In the rows, zero is written as 128.
Each path below is one point turned by a fixed rotation once a step. After each direction that follows a path, write how fast that rotation turns it, in degrees a step (0 if it stays still).
Each turn is a multiple of 5 degrees from 10 to 175, or 0.
Each row of a path follows its step; steps can be skipped.
Path 1:
step 0: [129 132 118 135 131 130 120 124 139 122 134 129 124 136 127 128 113 126
 134 128 132 127 133 128 129 117 133 127 124 128 127 124 132 129 120 124
 128 137]
step 1: [124 133 126 131 146 119 124 125 125 131 137 127 130 127 123 127 134 120
 126 130 127 133 135 134 128 135 126 130 123 116 133 127 128 127 131 121
 125 120]
step 5: [124 121 140 128 138 129 119 125 137 124 125 136 125 128 137 130 123 130
 124 132 130 126 124 130 127 136 128 129 128 127 140 124 140 122 136 125
 122 131]
step 6: [135 117 124 120 136 128 127 124 135 130 129 120 121 134 121 124 131 129
 129 120 123 134 133 121 122 119 132 131 126 125 128 114 131 132 124 125
 131 133]
step 7: [119 133 129 138 141 123 130 127 127 127 125 136 131 132 129 125 128 119
 126 124 128 124 130 121 124 116 126 129 123 125 135 135 135 132 137 129
 134 124]
step 9: [127 127 131 130 144 126 126 127 132 125 132 134 128 129 114 130 122 132
 135 125 124 138 123 131 126 116 137 127 129 126 130 124 126 131 128 122
 122 135]
step 10: [130 136 121 136 137 119 120 124 129 132 128 124 127 135 134 123 135 125
 128 130 133 131 139 119 128 121 127 129 120 132 135 129 132 117 127 126
 126 122]
step 13: [126 131 119 136 134 124 112 121 132 129 137 135 136 136 134 126 126 127
 128 132 117 124 129 123 120 128 124 129 131 126 131 123 131 127 129 121
 129 126]
step 18: [129 128 135 129 135 130 120 129 135 133 123 122 127 128 119 131 116 133
 122 125 126 135 132 125 131 117 131 129 127 130 142 124 139 125 128 128
 132 128]
step 19: [132 130 123 127 137 120 123 116 128 123 130 131 121 130 135 121 133 122
 133 127 130 130 133 124 130 116 131 126 123 124 125 125 132 137 139 120
 123 128]
Speeds:
[129 127 128 126 128 126 130 128 128 127 131 127 128 129 126 131 129 125
 128 123 128 130 127 130 128 128 128 130 126 126 123 128 129 129 129 128
 125 128]
135
[128 125 128 127 127 127 127 129 125 132 130 128 129 131 126 127 127 128
 129 131 124 126 129 128 129 125 126 130 131 127 125 126 128 128 127 130
 127 128]
160
[131 131 127 130 129 126 127 128 125 129 129 126 129 126 126 129 126 128
 129 129 133 129 128 128 131 124 131 126 127 128 127 129 127 127 129 127
 125 128]
35
[126 127 125 130 125 127 127 129 127 125 127 127 127 125 130 128 125 129
 128 126 126 127 129 126 129 129 129 127 127 128 127 124 131 128 128 127
 124 127]
135
[131 125 129 127 128 124 128 127 126 127 129 129 127 130 130 129 127 128
 129 129 130 127 124 127 127 131 127 124 127 127 129 129 129 127 129 132
 127 126]
120
[129 128 131 125 129 128 129 126 126 128 128 127 127 124 127 130 127 130
 125 130 126 129 130 133 130 129 128 129 129 128 131 128 131 129 130 130
 127 128]
110
Path 2:
step 2: [125 129 127 134 134 131 126 138 129 134 135 137 123 122 134 132 132 119
 129 125 120 134 125 133 133 126 131 129 128 124 129 131 129 126 132 134
 123 139]
step 4: [135 129 131 128 141 123 125 126 133 127 131 124 126 123 120 118 127 130
 125 124 123 123 120 125 125 126 130 122 123 124 140 128 129 132 125 121
 128 134]
step 6: [125 128 134 130 132 130 125 131 133 127 124 121 134 128 138 129 123 129
 132 121 124 125 127 138 124 118 123 130 122 123 123 128 132 122 122 139
 127 136]
step 7: [131 125 125 128 137 129 125 123 138 121 132 129 127 131 137 127 128 123
 133 130 126 125 139 133 130 125 138 123 123 128 129 118 131 135 131 122
 131 130]
step 8: [125 128 131 123 132 132 121 126 124 132 125 115 123 127 128 124 132 136
 132 135 126 138 125 123 136 130 133 123 119 126 137 124 129 131 132 133
 127 131]
step 13: [137 131 126 123 131 125 133 121 124 135 129 122 128 123 133 124 124 129
 131 126 126 128 133 129 130 134 122 121 129 134 120 125 126 128 125 138
 132 142]
step 16: [132 130 127 130 134 116 126 139 129 121 124 120 130 128 129 122 127 131
 125 120 128 134 125 125 121 135 137 128 133 133 125 126 136 127 130 127
 129 137]
step 18: [125 127 127 125 131 127 120 132 128 144 125 133 121 130 131 125 123 128
 124 127 125 131 122 136 133 116 127 122 125 129 119 127 133 125 128 125
 127 133]
step 19: [123 124 122 126 130 121 125 128 133 120 126 123 138 131 126 122 132 133
 139 126 122 130 135 138 127 121 125 122 128 124 122 125 129 120 134 126
 126 128]
step 20: [132 130 126 127 134 135 130 128 138 124 122 131 133 125 130 117 127 131
 131 118 123 134 127 121 135 129 135 118 126 133 131 122 127 136 123 130
 129 130]
Speeds:
[128 128 130 127 127 128 129 130 127 126 130 129 129 127 129 129 131 128
 128 132 125 131 127 128 128 130 130 129 130 129 129 127 130 133 130 131
 128 128]
55
[128 126 127 128 130 124 130 130 130 126 127 130 128 126 124 130 127 130
 130 128 129 126 130 127 128 124 129 129 128 126 130 129 128 130 127 130
 127 128]
140
[129 129 126 125 126 127 129 126 129 129 129 128 129 132 125 129 127 129
 128 129 125 128 124 130 127 126 125 126 127 127 127 131 128 129 130 129
 129 129]
80
[127 128 131 128 128 123 125 127 128 127 125 126 130 128 130 128 131 129
 131 127 127 125 126 128 128 129 127 131 128 128 127 130 126 129 129 128
 128 127]
140
[127 126 130 130 127 130 131 129 129 132 127 128 125 125 129 127 126 127
 129 129 128 127 127 130 126 128 125 131 129 130 127 128 124 130 129 130
 130 130]
90
